[ 33 146 110 148 127  69 146 120 146 141 133 121  99 187 131]
[255  94 131 145 122  76 129 161 108 103 138 150 191  56 120]
[ 28 156 171  36 163 255 130 125 139 131 123  68 101 100 138]
[255  99 146 152 124  79 118 137 104  93 154 139 185  70 133]
[ 49 154 122 146 115  68 126 123 141 135 123 136  85 197 146]
[ 55 155 104 155 129  79 133 122 136 145 116 128  69 201 105]
[255  98 134 151 120  92 115 156 120  99 142 179 200  48 127]
[255  85 134 152 114  75 130 129 123  79 157 162 190  49 124]
[ 40 142 117 136 118  60 129 114 132 152 121 145  98 180 118]
[255  72 137 150 113  78 140 139 116  87 152 154 191  47 135]
[ 54 152 116 156 130  76 142 128 129 157 114 141 111 180 126]
[ 47 135 172  20 146 255 127 129 131 146 111  76 109  94 144]
[ 29 128 113 156 125  81 125 118 139 146 113 131  92 194 131]
[ 49 142  97 165 125  88 123 144 149 131 125 129 105 179 128]
[255 103 133 145 127  93 116 148 119 103 146 153 192  49 129]
[ 65 122 107 160 112  81 122 105 119 117 125 120 108 173 151]
[ 51 140 114 141 131  85 137 109 137 162 119 107  99 181 125]
[ 45 143  98 132 129  86 148 151 119 141 115 116  95 175 137]
[ 35 147 108 155 124  80 124 127 136 121 129 134 106 197 114]
[255 100 145 149 129  89 115 123 115  97 146 148 211  59 124]
[255 106 188  28 173 255 147 136 120 101 159 100 198   0 137]
[ 35 150 106 144 125  98 128 130 130 133 105 125 105 180 130]
[ 59 142 116 155 123 106 133 134 144 138 113 148 103 183 122]
[ 60 167 108 153 118  74 145 126 128 140 109 116 101 183 137]
[ 47 132 111 144 116  85 128 135 136 157 125 133  90 201 142]
[255  97 185  32 150 255 134 149 118 116 162 102 188   0 121]
[255 102 122 145 130  97 137 141 105  97 150 157 198  52 135]
[ 54 138 162  46 174 255 131 135 124 149 134  57  92 112 125]
[ 44 137  98 155 125  87 126 127 136 133 109 108 102 197 133]
[ 53 160 114 135 120  89 125 138 129 130 117 130  76 191 119]
[255  81 134 151 121  92 130 146 110 106 144 160 195  63 120]
[255 100 140 163  99 119 106 123 122 106 151 153 180  66 115]
[255  99 130 134 118  61 127 145 120  98 141 148 188  52 125]
[ 49 143 105 146 131  77 127 111 137 143  98 122  97 199 127]
[ 36 160 145  28 155 255 131 135 124 156 123  75  99 117 126]
[ 38 150 108 145 128  89 134 119 137 139 113 127  92 186 120]
[255  84 184  34 146 255 118 143 125 105 154 103 186   0 117]
[ 47 130 125 154 138  78 117 114 137 158 114 131 103 204 117]
[255  88 137 147 121  80 127 132 111 103 144 151 193  46 132]
[255  91 129 158 124  85 119 139 115 100 149 155 190  47 128]
[ 42 140 130 162 130  94 133 123 130 133 120 124  99 156 129]

[255  76 133 140 135  81 135 138 119 100 154 165 197  53 133] -> 1 0
[ 49 150  94 144 124  77 128 125 132 148 111 127  93 197 137] -> 0 0
[255  95 120 150 129  88 118 120 117  93 153 166 197  56 126] -> 1 0
[ 46 150 118 134 100  83 131 120 129 145 123 130  89 179 138] -> 0 0
[255  99 136 148 124  71 119 156 119  99 163 170 204  69 114] -> 1 0
[ 27 144 117 155 117  69 120 129 143 157 124 127 103 174 130] -> 0 0
[ 26 126 103 143 117  87 128 124 130 120 121 136  97 176 141] -> 0 0
[ 41 143 105 150 120  89 135 116 141 157 113 139  91 178 122] -> 0 0
[ 38 139 101 161 127  78 111 126 135 135 112 134 116 160 130] -> 0 0
[255 107 128 144 119  77 121 126 137 108 146 156 197  57 131] -> 1 0
[255  87 134 163 137  82 129 143 123  94 137 162 196  37 127] -> 1 0
[ 45 155 104 149 131 109 107 108 116 129 127 133 107 180 123] -> 0 0
[ 43 154 114 150 112  96 131 117 125 149 112 129  84 180 120] -> 0 0
[255  93 193  35 161 255 109 143 129  91 143 115 180   0 124] -> 1 1
[ 38 130 129 167 133  80 123 119 121 143 116 135  97 182 128] -> 0 0
[ 43 138 121 148 126  70 143 129 139 153 125 130  90 194 133] -> 0 0
[ 30 143 110 149 127  91 120 117 129 129 113 137 105 194 135] -> 0 0
[ 47 158 155  15 144 255 117 126 127 150 127  60 104  94 127] -> 0 1
[ 53 162 165  43 160 255 123 129 129 125 113  64 100 102 127] -> 0 1
[ 45 139 112 144 113  80 136 131 152 152 122 136  82 208 148] -> 0 0
[ 39 150 122 159 128  96 151 111 125 137 113 136  88 201 124] -> 0 0
[ 57 143 118 145 133  73 128 105 121 136 131 138  88 207 132] -> 0 0
[ 45 137 129 146 113  83 125 123 141 147 126 132  95 196 117] -> 0 0
[ 33 140 106 133 119  82 129 127 129 151 115 111  94 187 123] -> 0 0
[ 58 143 112 159 111  62 141 108 132 155 128 123  85 189 128] -> 0 0
[ 52 146 178  27 163 255 130 110 130 143 111  66 107  97 130] -> 0 1
[ 35 152 103 176 108  86 128 118 122 149 125 118  96 192 121] -> 0 0
[255 112 130 135 126  81 112 125 125 105 151 169 169  54 127] -> 1 0
[ 47 152 113 138 122  91 114 115 145 135 109 133 103 184 136] -> 0 0
[255  86 115 145 111 102 123 130 122 108 137 162 199  60 120] -> 1 0
[ 48 145 114 162 116  84 129 132 151 129 130 133  95 184 109] -> 0 0
[ 48 144 103 140 126  93 132 114 126 147 107 144  91 184 123] -> 0 0
[ 61 142 112 146  99  88 129 120 129 129 115 142  87 176 126] -> 0 0
[255  93 128 153 116 100 114 132 119  92 162 170 199  35 131] -> 1 0
[ 48 147 119 160 118  96 134 130 140 138 116 123  87 181 122] -> 0 0
[255  90 130 173 112  73 133 138 131 104 131 153 190  52 120] -> 1 0
[ 54 140 165  42 168 255 123 117 118 154 121  53  98 109 150] -> 0 1
[ 41 145 145  23 156 255 135 114 136 138 120  81  96 110 130] -> 0 1
[ 39 164  99 148 115  95 132 115 123 147 118 131 111 172 135] -> 0 0
[ 39 145 160  31 165 255 145 136 137 144 128  68  74 115 116] -> 0 1
[ 51 147 110 147 105  79 132 126 133 141 117 126  98 200 127] -> 0 0
[ 51 129 119 152 100  90 122 128 126 131 102 131 105 185 121] -> 0 0
[255  95 152 158 100 100 128 139 114  94 157 156 206  55 135] -> 1 0
[ 42 152 175  30 164 255 141 129 134 139 113  87  92 103 141] -> 0 1
[255  71 174  41 172 255 136 133 105 111 132 109 214   0 130] -> 1 1
